The rows of D fall into 3 groups, and each row is roughly a mix of its group's hidden directions; one row fits no group.
D (72 x 10):
[[ 2.19  2.60  0.28  3.58  2.11 -1.14 -0.42  2.06 -2.76 -3.15]
 [ 3.82 -0.67  1.39  0.52 -3.08 -1.45 -0.88  4.29  1.98 -0.48]
 [ 0.86  2.42 -1.03  5.25  1.36  0.53  0.38  1.85 -1.34 -3.08]
 [ 2.50  1.88  1.51  3.11  3.76  1.26  2.15 -0.17  0.24 -3.17]
 [-1.36 -2.81 -1.02  0.06  1.27  3.16  3.52  1.06  3.86  1.17]
 [ 0.90 -1.20  1.09 -0.54 -2.06  4.93  0.29  3.90  2.11 -0.41]
 [-1.74 -1.05 -2.78 -0.59 -3.20 -1.19 -3.81  1.80  1.58  2.84]
 [-2.23  2.69 -2.13  2.25  3.98 -0.61  1.26 -1.48 -2.42 -2.12]
 [ 0.97 -3.49 -0.33  0.96 -0.04  4.63  0.05  1.71  3.09  2.04]
 [ 4.36 -0.68  1.96  3.93 -2.41  0.07  0.69 -2.20 -0.42 -1.47]
 [-1.89 -2.23 -3.44  2.25  1.33 -0.10  1.42 -3.39  2.56  2.22]
 [-1.78  3.31 -1.83  2.78  3.18  2.08 -2.14 -2.82  0.12  0.04]
 [-1.95 -2.66  2.64  0.89  1.98 -1.93 -0.77 -3.11 -1.35  3.72]
 [-2.59 -3.11 -1.45 -0.03  0.62  2.09  2.47 -1.45  3.71  2.64]
 [-0.29 -1.94 -2.16 -0.56  0.05  3.69 -3.25 -1.54  2.41  3.33]
 [-0.46  2.05  2.85 -5.70  0.67 -0.61  1.22 -0.87 -1.68 -1.12]
 [ 0.95  4.65  3.74  3.32  0.46 -0.85 -0.71 -0.57  0.26 -1.67]
 [-3.42 -0.44  0.77  0.66  4.52 -1.13  4.11 -0.60  0.47  0.32]
 [-0.15  2.49  0.62  3.86  4.71  0.31  0.71 -1.87 -1.08 -1.79]
 [-0.89 -1.91 -3.92  1.36 -0.43 -2.83 -3.31  2.33 -0.23  2.43]
 [-2.49 -3.34 -2.11 -0.55  3.78  0.44  1.27 -2.66 -2.01  1.71]
 [-3.25 -0.15  0.93 -1.03  4.12 -2.09  4.22 -0.71  0.26  0.18]
 [ 1.12 -2.28  0.36 -2.41 -3.35  2.43 -2.33  0.27  2.95  2.91]
 [ 1.04 -4.70 -1.44 -1.49 -2.35 -1.48 -1.26  2.81  0.96  2.57]
 [ 0.02 -4.34 -1.84  3.56  1.06  3.56  0.50  1.22 -0.76  1.09]
 [-0.09  1.20 -0.64 -2.13  3.63  1.81  2.47 -3.90  2.80  0.51]
 [ 2.19  0.47  1.29  0.47 -5.55 -2.75 -2.62 -0.22 -0.31  0.06]
 [-0.14  0.39 -3.12  0.92 -2.74 -2.73 -3.59  3.44  0.52  1.22]
 [-0.21 -0.19 -1.68  1.57  4.80  3.84  0.48 -2.93  0.41 -0.29]
 [-3.53 -1.30  0.66 -1.88  2.48 -2.76  1.52 -3.40  0.13  2.53]
 [-2.41 -0.65 -3.14  1.17  2.51 -1.90  3.59 -2.90  1.82  0.44]
 [ 0.21 -2.59  0.51  1.12  5.22  1.68  2.57 -2.55 -0.89  0.00]
 [-2.70  1.22 -2.59  0.42 -1.87 -0.76 -4.73 -0.58  0.44  3.10]
 [ 0.40 -2.46 -0.64 -1.36 -4.02 -2.98 -2.01  3.06  0.38  2.25]
 [-0.45 -0.67 -3.27  4.85  2.42  1.06  0.33 -0.32  3.07  0.84]
 [-0.94 -2.49 -0.26 -4.02 -3.65  0.51 -2.54  1.17 -1.36  2.36]
 [ 2.71  0.44  0.43 -3.40  1.81 -0.80  3.39  3.42  0.40 -2.37]
 [ 1.07 -4.02 -2.08  1.04 -3.17  2.26 -1.95 -0.83  0.97  2.98]
 [ 0.48  0.00  1.68  3.00 -2.21 -2.18 -1.23  3.79 -3.27 -1.99]
 [ 2.78 -0.51  0.80  0.40  2.27  0.40  4.48  1.58 -0.61 -3.90]
 [ 1.26 -1.80 -1.32  2.10  2.83  3.56  2.47 -3.21  1.95  0.65]
 [-0.62 -2.94  1.35 -5.01 -0.95  0.17 -0.33 -1.34  1.59  3.30]
 [ 0.27 -3.88 -1.81 -0.69 -3.66  1.85 -2.55 -0.02  0.19  3.16]
 [ 0.25  1.00  2.96 -1.80 -3.80  3.61  0.37  2.15  2.57  0.56]
 [ 0.17  2.12  1.22  2.95  4.22 -0.26  2.98  0.39 -0.77 -3.16]
 [ 1.19 -1.12  0.20 -2.24 -3.97  2.44 -2.68  0.59  3.10  2.37]
 [ 0.64 -2.33  0.38  0.66  1.88 -1.66 -3.56 -3.45 -1.17  3.68]
 [-1.95  1.12  3.18 -0.24  4.42 -2.78  1.48  0.01 -2.72 -0.37]
 [-2.93  2.96  2.23 -3.03 -0.60 -1.57  2.92  1.19 -1.23 -2.54]
 [-4.02  0.23  1.86  3.13  2.86  2.17  2.77  1.39  0.40 -0.30]
 [ 1.27 -2.63 -3.23  1.89  1.36  2.57  2.62  0.92  3.65  0.43]
 [ 3.22 -0.95  0.68  4.97  0.91  1.70  2.23 -2.22  0.24 -1.46]
 [-1.32 -0.82  1.63 -4.52 -4.81  0.22 -0.21 -0.58  0.34  1.72]
 [ 1.74  0.93  0.61 -5.14 -3.67 -1.71 -1.98 -0.34 -1.04 -0.19]
 [-4.03  1.83  1.44 -2.64  0.84 -1.66  4.23  0.23 -0.14 -1.48]
 [ 0.44 -3.69 -0.41 -2.74 -3.90  1.66 -2.14  0.11 -1.11  2.65]
 [-0.31 -2.76 -2.72 -1.60 -0.26  3.12 -0.58 -2.40  2.59  3.45]
 [-0.47  1.74  1.04 -2.19 -4.04 -3.71 -2.96  1.83 -0.96  0.02]
 [-1.81  2.29  4.08 -2.71 -2.68 -0.48 -2.10  0.61 -2.71 -0.49]
 [ 4.68  1.10 -3.75  1.89 -0.87 -1.96 -1.82 -0.64 -0.60 -1.66]
 [ 0.29  1.20  0.55 -2.32 -2.32  4.92 -1.54 -1.97  2.89  0.89]
 [-1.34 -2.64 -1.03  0.80  4.97 -0.35  2.70 -2.00 -2.37  0.01]
 [-1.12 -0.06  0.85 -6.41 -2.04 -0.26 -1.36 -0.29 -0.90  1.47]
 [-0.62  1.59  2.55 -2.25 -2.29 -3.01 -1.28  2.91 -3.29 -1.58]
 [-1.32  4.90  1.42 -2.52  1.46 -3.48  0.37  0.14  0.51 -1.84]
 [ 0.44 -0.59 -4.26  4.55  1.03 -0.86 -0.59 -3.08  0.84  0.67]
 [-0.06  0.34  3.09 -0.59  0.70 -2.86  4.46  0.06 -2.68 -2.55]
 [ 1.19 -2.81 -2.26 -0.09  1.44 -2.52  3.22  3.38 -1.74 -2.13]
 [ 3.23  2.46  2.80 -0.41 -0.17 -0.73  2.04 -4.33  0.87 -1.87]
 [ 0.74 -2.30 -2.92  2.39  2.63  2.19 -3.16 -0.29  1.99  2.53]
 [ 2.58 -0.07  2.17 -0.85 -2.38  3.65 -1.60  4.19  0.06 -1.01]
 [ 4.46 -2.27  2.39 -2.20  1.50  0.89 -2.28  2.50 -0.62  1.30]]
Here is one row from each group, named. Which group is each of the other rows in?
[ 1.91  2.35  2.08  4.45  0.59 -2.09  1.29  0.51 -0.93 -3.37] | Z
[ 0.51  2.98 -0.93  4.40  0.40 -2.46 -3.64  1.77  0.46  0.03] | S
[-2.98 -2.57 -0.12 -2.63  1.61  0.15  3.57 -1.35  2.77  2.23] | X

[ 1.87 -0.25  1.71 -0.88 -5.60 -2.17 -2.62  0.24 -1.38  0.17] | Z
[ 3.55 -0.63 -1.62 -4.37  0.67 -3.92  0.16 -1.24 -0.08  0.19] | X
[-1.05  1.49  1.13 -1.76  2.52 -0.92  4.81  2.53 -0.04 -2.77] | X
[ 1.35 -0.07 -1.74  2.74  3.85  4.03 -1.49 -1.42  2.11  0.28] | S
[ 0.08  0.17  1.07  3.96  4.77 -2.35  1.31 -0.78 -1.98 -0.93] | S
[-0.62 -0.32 -1.17 -4.00  2.06  2.53  1.29 -3.46  2.47  1.98] | Z
